In the rows, 128 means zero.
The rows of R fall into 4 groups, which share some directions, and each row is roughly a mix of its group's hidden directions, except one row that fits no group.
R (113 x 11):
[[ 59 118  98 120 129 149 112 100 117 189 123]
 [146  81 140 148  94 121  88 164 141 153  71]
 [134 140 122  90 157  50 171 131 136 126 154]
 [ 80 165 105 109 157  79 138 162 145 112 167]
 [156 144 139 161  95 100 155 125  56 159 134]
 [ 89  82  86 109 165 164  96 136 137  97 153]
 [115 171 166 146  76 111 167 123 130 181 124]
 [ 67 108 146 139 118 191  92 149 119 150 115]
 [ 55 155  84 121 152 110 128 145 157 116 157]
 [106 136  93 132 130 145 188 136 192 122 163]
 [ 56 140 124 166 106 119 167 158 113 163 135]
 [200 103 144 142  90 101 146 161 159 109 125]
 [163 171 102  60 113  95 158 132 108 117 125]
 [ 50 142 153 120 132 141 113 174 114 149  95]
 [195 108  97 162 143 136 112 180 121  99 135]
 [107 112 103  97 162 152  82  79 113 102 170]
 [118 154 179  58 165 122 133 157 122 106 140]
 [161  83 116 130 115 201 109 108 134 148 162]
 [124 156 129 118 131  62 119  59 120 102 112]
 [125  99 177 128 174 161  94 126 144 174 162]
 [ 97 163 128 100 169 141 193 117 135 152 164]
 [101 138 110 142 133  61 176 179 128 130 110]
 [ 46 148  87 131 156 157 124 119 151 125 136]
 [ 87 125 115 195 100 133 125 123 131  91  77]
 [143 140 190 111 108 114 177  92 148 171 124]
 [107  97  69 126 134 151  82 139 156  89 162]
 [ 94 118  88 104 150  84 117  73 168 131 151]
 [162 122 186  95 130 177 149 111 129 173 147]
 [ 96  89 120 137  98 151 141 126 174 116  61]
 [121 139 164 144 110  88 182  80 133 162 160]
 [121 173 171 143 118  93 166 115  85 164  98]
 [131 148 184 110 109 128 162  74 130 176 152]
 [135 141 173 143 122  92 185  85 115 166 152]
 [ 70 113 125 118 136 115  94 155 122 190  91]
 [119 105 103 135 190 115 117  98  76  98 163]
 [ 83  75 101 122 141 155 133 126 167 122 183]
 [135 154 111 155  97 101 123  80 123  59 105]
 [ 99  84 159 161 150 181  96 137 143 166 143]
 [176 174 108 100 124  78 167 118 127 106  99]
 [121 157 131 101 154 122 206 131 147 149 172]
 [214 144 117  98 132 150 148  97 141 137 108]
 [ 99 137 185 165 168  95  89  99 142 109 131]
 [110 103 133 116 139 132 136  87 206  87 145]
 [142 149 108 148 113  86 130 117  56 176 141]
 [153  89 120 107 151 143 152 167 138 189 171]
 [147 130 110 123 126  68 182 178 111 146  99]
 [147 137  94 178 113 162  81 134  82 165 130]
 [ 95 130 117  67  97 144 101 138  89 119 179]
 [ 97 154 117  97 152  99 186 143 145 161 173]
 [156 163 113 128 150 132  98 180  68 159 142]
 [158 124 169 139 138 156  83 110  78 111  79]
 [139 128 169 151  83 149 156 158  80 136  80]
 [158 150 123 171 118 157  88 121  69 156 161]
 [112 114 107 100 102  82 151 124 123 196 167]
 [145 119 106 111  97 103 185 114 146 163 185]
 [137 123 130  94 114  88 177 127 121 191 167]
 [149 131  89 160 125  74 137  83 115 150 178]
 [180 108 124 114 126  84 125 101 185  87 113]
 [ 74 165 119 122 175 111 132 177 160 101 130]
 [104 119 120 160 132 149  62 146 137  88  77]
 [115 102 116  90 173 192  86 135 103 115 136]
 [122 120 190 152  77 170 140  99 101 118 108]
 [ 67 104 122 104 122 142 104  75 171 118 104]
 [193 140 155 138  80 107 150 115 176 143 137]
 [123 127 144 156  78 148 132 136  68 158  77]
 [ 89 166 151  97 186 117 167 158 128 156 131]
 [129  96 106 159  93 176  80  83 117 118 103]
 [132  83  79 123 149 112 103 125 171  70 141]
 [172 176 173 146  90 123 151 122 107 174 129]
 [ 53 141 148 143 124  85  99 131 109  90 141]
 [156 128  94 145  99 178  88 187 145 123 141]
 [141 140 119 108  66 154  93 125 195 131 139]
 [168 123 112 120  87  72 116 106  99 111 179]
 [111 118 113 147 131 170  74  69 157 120 160]
 [200  92 101 129 120 166 138 100 143 140 163]
 [185 110  97 138 112 187 154 123 145 152  92]
 [ 89  98 101 159  86 153 107  87 135 147  82]
 [117 126  82 124 168 135  72 134  85  82 119]
 [ 97 134 114 123 137  60 127  64 135  95 125]
 [140 134 107 120 108  53 136 165 151 107 174]
 [103 116 156  98 143 186 106 145 176  91 104]
 [136 131 120 179 104 173  81  87  97 146 153]
 [193 153 112  82 107 163 127  86 122 116 114]
 [177 111  82 107  84 163 129  95 116 106 160]
 [119 116 170 100 101 130 167  90 185 161 145]
 [ 87 114 115 147 164 170 134 170  72 145 149]
 [164 110 107 137  90 114 180 143 185 121 163]
 [ 86  89  78 118 171 131  97 122 130  81 143]
 [119 136 160  76 144 116 161 191 129 115  87]
 [ 73 130 188 144 174 122  97 147 137 154 120]
 [128 165 171  70 171 123 116 141 107 114 169]
 [161 132 149 188  85 165 127 126  78 142 129]
 [107 181 128 102 174 104 168 135 127 104 175]
 [140 168 180 136  87 107 169 110 128 176 116]
 [ 85  90 151 148 126 187  78 124 126 141 154]
 [ 98  69 118 154 113 170 103 136 124 139 184]
 [172 116 136  79 132 186 104 105 126 154 165]
 [ 58 143 110 101 150  88 116 152 121 172 139]
 [167 147 117  99  96 164 100  69 115  90 130]
 [154 135 103 110  84 130  81 121 194  98 122]
 [103 149 142 115 137 163  64  83  97 139 161]
 [150 127 118 112 107 137 151  59  87 152 175]
 [ 98  86 131 160 156 110 150 184 142 173 150]
 [179 148 145 140  77 110 137  91 167 144 167]
 [157 128 132 109  95 116  81 118 182 178  96]
 [121 136 166  66 158 107 162 168 151  97 118]
 [ 66 136 103 163  89 118 138 153 113  97  85]
 [123 112 169 166  84 193 118  96 124 113 113]
 [201 154 171 109 139 141 120 128  94 138  91]
 [116 145 110  68 186  86 120 143 151 123 156]
 [116 165 131  98 156  65 157 164 130 124 170]
 [168 140 141 165 130 126 109  58 146  84 110]
 [153  85 141 152  99 133 120 175 171 144  77]]

Each list below has one row that fits no group; the rest each fit one group, if only roughly. Name that row.
  J_846: [ 87 149 131 166 140 110 158 165  67 148 101]
  J_120: [109 122 121 187 131  92 171 163 150 136  81]
  J_11: [165 122 163  89 103 172 115 109 184 152 141]
  J_535: [163 126 152 126 122  74 198 134 146 102 150]
  J_161: [160 111 113 178  91 132 164 173 118 139  81]
  J_94: [111 139 123 186 117 138 128  85  73 175 114]
  J_650: [135 151 132 137 164  60 174 163 143 144 101]
  J_104: [135 134 143 135 139 102 144 202 185  99 113]
  J_413: [ 99 151  84 148 134 116 123 148 178  71 160]
  J_214: [121 153 181 133 165 161 109 109 151 150  69]
  J_156: [ 66 176 118 104 187 118 142 138 124 122 148]
  J_357: [196 151 133 137 138 107 131  67 146  95 114]
	J_94
  J_435: [ 99 126  89  90 133 131  68 122 151  83  94]
  J_145: [ 99 145 144  84 152  72 131 146  94 175 149]
  J_919: [141 136 152 119 154 196  87 147 157  95 158]
  J_722: [107 184 144  93 134  74 117 108 109  81 121]
  J_40: [181 133 178 141 145 171 122 114 104  96  86]
  J_633: [164 152 154  91  84 113 172 107 177 144 118]
  J_630: [128 134  80 143 105 122 107  85 123  71 178]
  J_842: [158 131 155  91 161  86 123 107 128 130 197]
  J_365: [108 161 127 133 130 114 161 169 129 141  47]
  J_220: [155 159  93 141 100 124 152 111 125  85  60]
  J_834: [ 98  97  76 178  76 137 140 129 121  94 133]
  J_81: [ 75 138 130  61 144  82 124 109 106 150 115]
  J_946: [ 82 147  93 130 117  87 101 141 135  92  70]
  J_74: [154 124  73 171 109 122 124 173  95 156  93]
  J_102: [113 134 171 109 185  83 129 162 144 172 137]
	J_633
  J_654: [ 88 136 122 129 133  44 153 161 114 115 145]
  J_173: [140 124 164 108 156 154 139 127 191  75 159]
  J_289: [145 136  78 150 151 135  71 102 134 150 181]
  J_922: [108  96 107 166 102 164 171 163 148 116  81]
  J_274: [109 167 148 104 185  84 104 168 107 105 129]
  J_238: [ 79 101 116 137 111 180 136 178 120 168 104]
  J_231: [106 123 143 155  83 143 105  59  86 149 128]
  J_307: [154 148 138 167 112 185  92 152  75 145 132]
  J_312: [127 129 178 143 116 207  92 113 125 106 137]
  J_700: [177 122  95 128 110 168  75 118 134 107 176]
  J_244: [ 79 130 145  67 156 155  91 151 141 114  97]
  J_638: [212 142 121 108 132 124 136  75 140 111 137]
  J_781: [140  80 104 132  63  97 117 126 138 179 135]
  J_371: [171 110  83 116 135 145  70 139 154  81 135]
  J_19: [ 95 104  88 148 113 197 144  97 162 134 121]
	J_922
  J_678: [165 172 148 142  96  80 141  75 132 149 148]
  J_910: [171 120 119 193 129 111 140  82 156  94 107]
  J_39: [131  86 156 138 164 157 183 155 110 171 150]
  J_394: [129 133 137  83 119 208 104 138 112 163 110]
  J_425: [191 103 114 156  78 144 135 106 149  87 143]
  J_142: [111 142  68 121 142 129  82 151 107 176  91]
  J_416: [ 78 109 114  79 172 128 137 133 156 180 118]
  J_496: [ 55 142  99 121 150  93  91 167 140 123 127]
  J_313: [ 49 120 108 144 162  94 150 130  94 119 116]
  J_938: [ 54 143 114 118 157 107 109 174 154 151 115]
  J_146: [126 139 123 106 152 112 177 187 136 177  91]
	J_416
  J_487: [130 162  92 105 162  88  95 141  80 169 140]
  J_620: [116 117  69 149 141 163  69 114 170 128 139]
  J_881: [133 108  85 102 109 111 137  78 136  83 182]
  J_294: [ 93 102  98 180  81 151 110 106 118  84 136]
  J_634: [166 108 165 135 133 181 156 164 123 171 161]
  J_218: [135 121  99 107 154  85 162 189 156 127  89]
  J_826: [115  90 121 166 104 120 101  95 117  82 186]
  J_756: [ 91 111 140  88 146 125 128 181 115 175 175]
  J_742: [102 131 169 149 135 115  78  78 130  91 170]
  J_287: [105 109  92 116  96 134 132  72 106 184 160]
  J_61: [ 99 110 114 144 117 197  84 132 157 123  86]
	J_881
  J_321: [130 169 109  87 105  70 135 114 101  79 141]
  J_141: [178  89 124 100 143 119 120 134 184  86  96]
  J_336: [179 128 122 161 107 146 114 127 157  53 125]
  J_935: [109 144 133  60 155  76 158 164 119 134 113]
  J_812: [ 93  97  99 150  98 126  70 157 152 145  87]
  J_838: [179 135 136 189  95 119 163 123  85 139 143]
  J_207: [136 112 154 148  81 114 189 148 115 130  73]
  J_622: [137  94 125 134  84 146  92  82  93 175 101]
  J_264: [142 131 187 122 166 150 144 155 124 158  68]
  J_848: [150 117 110 130 102 169 189  81 150 145 164]
  J_406: [143 141 138 178  99 111 171 123 120 167 189]
  J_972: [193 126 163 133 146  76 167 102 126 123 108]
  J_68: [118  90 117 156  86 107 183 109 148 122  77]
  J_800: [ 83 122 145 143  95 117 180 111 163 168 166]
  J_405: [127 119  86 136 121 156 113 148 179  60 105]
	J_405
  J_305: [ 72 130 143  77 126 131 124 142 110 139  60]
  J_198: [170 103 111 119 161  92  92 169 153  80 117]
  J_345: [ 64 103 155 143 154 130 118 180 128 170 144]
  J_137: [169 105 140 150 175  85 162 141 164 162 147]
  J_719: [164 121 114 122 100 140 194  90 144 142 177]
  J_411: [114 112 121 149 129 210 156 101 160 144 102]
  J_584: [145 154  97 113 148  80 134 180  80 163 124]
  J_366: [152 108 159 106 121 137 179 126 119 204 118]
  J_83: [158 132  96 125 185 136 112 172 173 109 165]
  J_769: [103 160 101 113 106 122  88 153 152  89  67]
	J_198
  J_385: [109 117 104  93 142  60 165 155 153 133  93]
  J_666: [150 110 185 108 116 145 181 139 167 170 119]
  J_377: [147 137 132 147 145 188 111  74 105  76 123]
  J_240: [150 124 139 155 124 111 101 186 163  72  96]
  J_692: [ 90 118  87 170 101  79 146 148 119  84 145]
  J_485: [ 90 152 164 114 138  85 155 112 113 142  63]
  J_400: [138 116  72 139 107 105 193 175 126 141 121]
  J_648: [154  72 141 105 161 118 153  87 172 112 159]
  J_38: [148 158 139 172 113 103 151  97  86 156 183]
  J_490: [115 100 139 180  90 159 107 118 172 104 173]
	J_490
  J_878: [191 136 192 123 134 108 154 159 111 117 108]
  J_640: [109 151  93 107 125 112 158  85 115 131 202]
  J_537: [ 58 132  81 124 106 116  95 140 158 100 109]
  J_211: [146 124 166 142 120 141 154  88 120 174 194]
  J_615: [150  85 157 168 158 167  98  93 162 144 151]
  J_440: [ 89 114 122 203 125  82 136 133 143  91 131]
  J_229: [ 56 112  74 133 111 129 110 126 157 165 133]
  J_299: [ 51 129 150 113 164 145 147 128  89 155 110]
  J_285: [145 115 121 143  95  81 149  84 189 118 159]
  J_266: [188 138 142  66 118 101 173 136 116 137 111]
  J_403: [107 159  88 127 100 111  78 151 140  93  76]
	J_266
  J_47: [146 163 165 113 130 111 134 147  47 151 145]
  J_507: [106 131 112 137 131  93  64 166 134  71 111]
  J_858: [116 107 134 172  70 137 134  64 119 138 101]
  J_58: [128 168 172 100 190  93 135 158 103 118 127]
  J_443: [ 92 149  78 118 126 124 140  81 122 117 193]
  J_580: [ 80 142 166 113 105 165  69 133 135 126  90]
  J_489: [151 115 106 145  83  99 132 145 206 106 125]
  J_529: [135 119 134 112 120  55 199 112 126 126 124]
  J_625: [127  81 151  83 159 162 132  92 169 134 161]
  J_462: [ 87 142 120 106 135 172  58 122  97 152 111]
	J_580
  J_856: [ 87 137 119 116 153 158 187 110 141 186 147]
  J_247: [ 87 114 124  92 157  83 134 101 154  92  79]
  J_851: [ 84 146 149 102 157  86 138  77  94 123  92]
  J_79: [118 104 110 100  92  76  92 110 157  88  91]
  J_591: [105  90  81 144 118 123 131  91 200 122 120]
  J_974: [ 78 127  92  94 115 159  78 142 173 114 119]
  J_390: [153 145 116 148 149 188  64 149 117 130 161]
  J_906: [134 111 151 164 115 206  99 110 154 100 138]
  J_639: [118 137 165  97 154  79 121 180 108 165  96]
  J_121: [172 100 149 155 107 136 104 173 155 100  77]
  J_172: [113 124 124 124  94  75 170 132  85 161  81]
	J_79
  J_190: [167 139  82 151 133  80 151 170  96 162 130]
  J_759: [102 154 146  66 176 147  82 153 118 127 136]
  J_562: [ 87 116 130  73 154 101 125  85 177 109 144]
  J_928: [117 160  94 123 119  73  99 121 103  91 181]
  J_849: [108  93  91 141  83 138  79  78 104 150 129]
  J_610: [112 134 156  81 161 180  90 152 159  95 133]
  J_749: [134 131 165  93 146 112 177 141 114 200 129]
  J_251: [129  73 120 165 123 194 123 144 155 163 126]
  J_475: [ 66 109  70 132 116 140  96 137 161 105 151]
  J_215: [130 112 155 161 136 120 100  68 142 112  64]
	J_215
  J_471: [150 162 130  94 113  99 104  74 110  74 153]
  J_772: [117 142 174 120 109  86 181  77 148 153 117]
  J_900: [113 102  81 145  91 171 126  67 140 137 151]
  J_226: [138 119 119 124 142 112 185 187 149 180 105]
  J_176: [162 148 120 175 151  78 134 104  73 115 151]
  J_828: [103  94 108 107 123 112 152 129 201 113  82]
  J_290: [164 173 131  97 124  88 119  77 118  79 136]
  J_897: [107 119  68 147 106  88 131 118 110 178  87]
  J_744: [ 99 112 139 157  71 155 123  99  95 150  76]
  J_311: [ 82 146 115  85 185 146 109 122  84 155 135]
  J_407: [ 81 134 138  49 162 109 120 144 143 122 104]
  J_412: [ 44 127 121  94 134 145 119 146 141 126  83]
  J_598: [118 153 158 149 138 102 162  82  77 158 165]
	J_311
  J_35: [ 86 136  97 161  83 172 105 144  78 120 132]
  J_48: [183 139  90 168 130  96 148 167  97 155 145]
  J_870: [ 98 140 124 137 150 190  95  76  92 113 109]
  J_753: [164 147  91 135 167  80 119 146 103 151 180]
  J_349: [124 119 168 106 170 150 155 156  96 154  69]
  J_561: [193 100 137 121  75  90 149 117 117 154 148]
  J_512: [ 81 174 127 118 110  82 116 124 104  72 108]
  J_147: [148 132 149 145 136 138 149  87  92 161 201]
  J_627: [106 154  90 154 155 107  94 106  65 102 148]
  J_93: [182 139 136 182 135 181 105 144 112 117 162]
	J_35
  J_278: [ 95 119 142 119 111  99 139  44 156 120 149]
  J_631: [ 68 122 120 122 150 122 122 180 168 167  96]
  J_652: [ 45 162 120 128 129 121 120 129  84 139  98]
  J_667: [110 104 153 143  88 182 133 137 136 117  60]
  J_884: [132 120 121 161 125 202 117  85 139  85 109]
  J_947: [109 160 102 128  76 135 115 102 103  67  94]
  J_246: [152 129 103 150 100  89 125  83 125  68 167]
  J_696: [ 89 165 116 143 172 151 112 140 147  60 122]
  J_995: [178  99  79 164  94 159 151  96 143 115 134]
  J_850: [157 124 123 165 164  87 161 160  87 110  85]
  J_536: [122 158 174 125 124 161  89  97  69 136 158]
  J_777: [114 142 122 169  73 107 159 172 177 141 130]
  J_864: [140 163 134  68 157 117 166 162 100 156 160]
	J_864
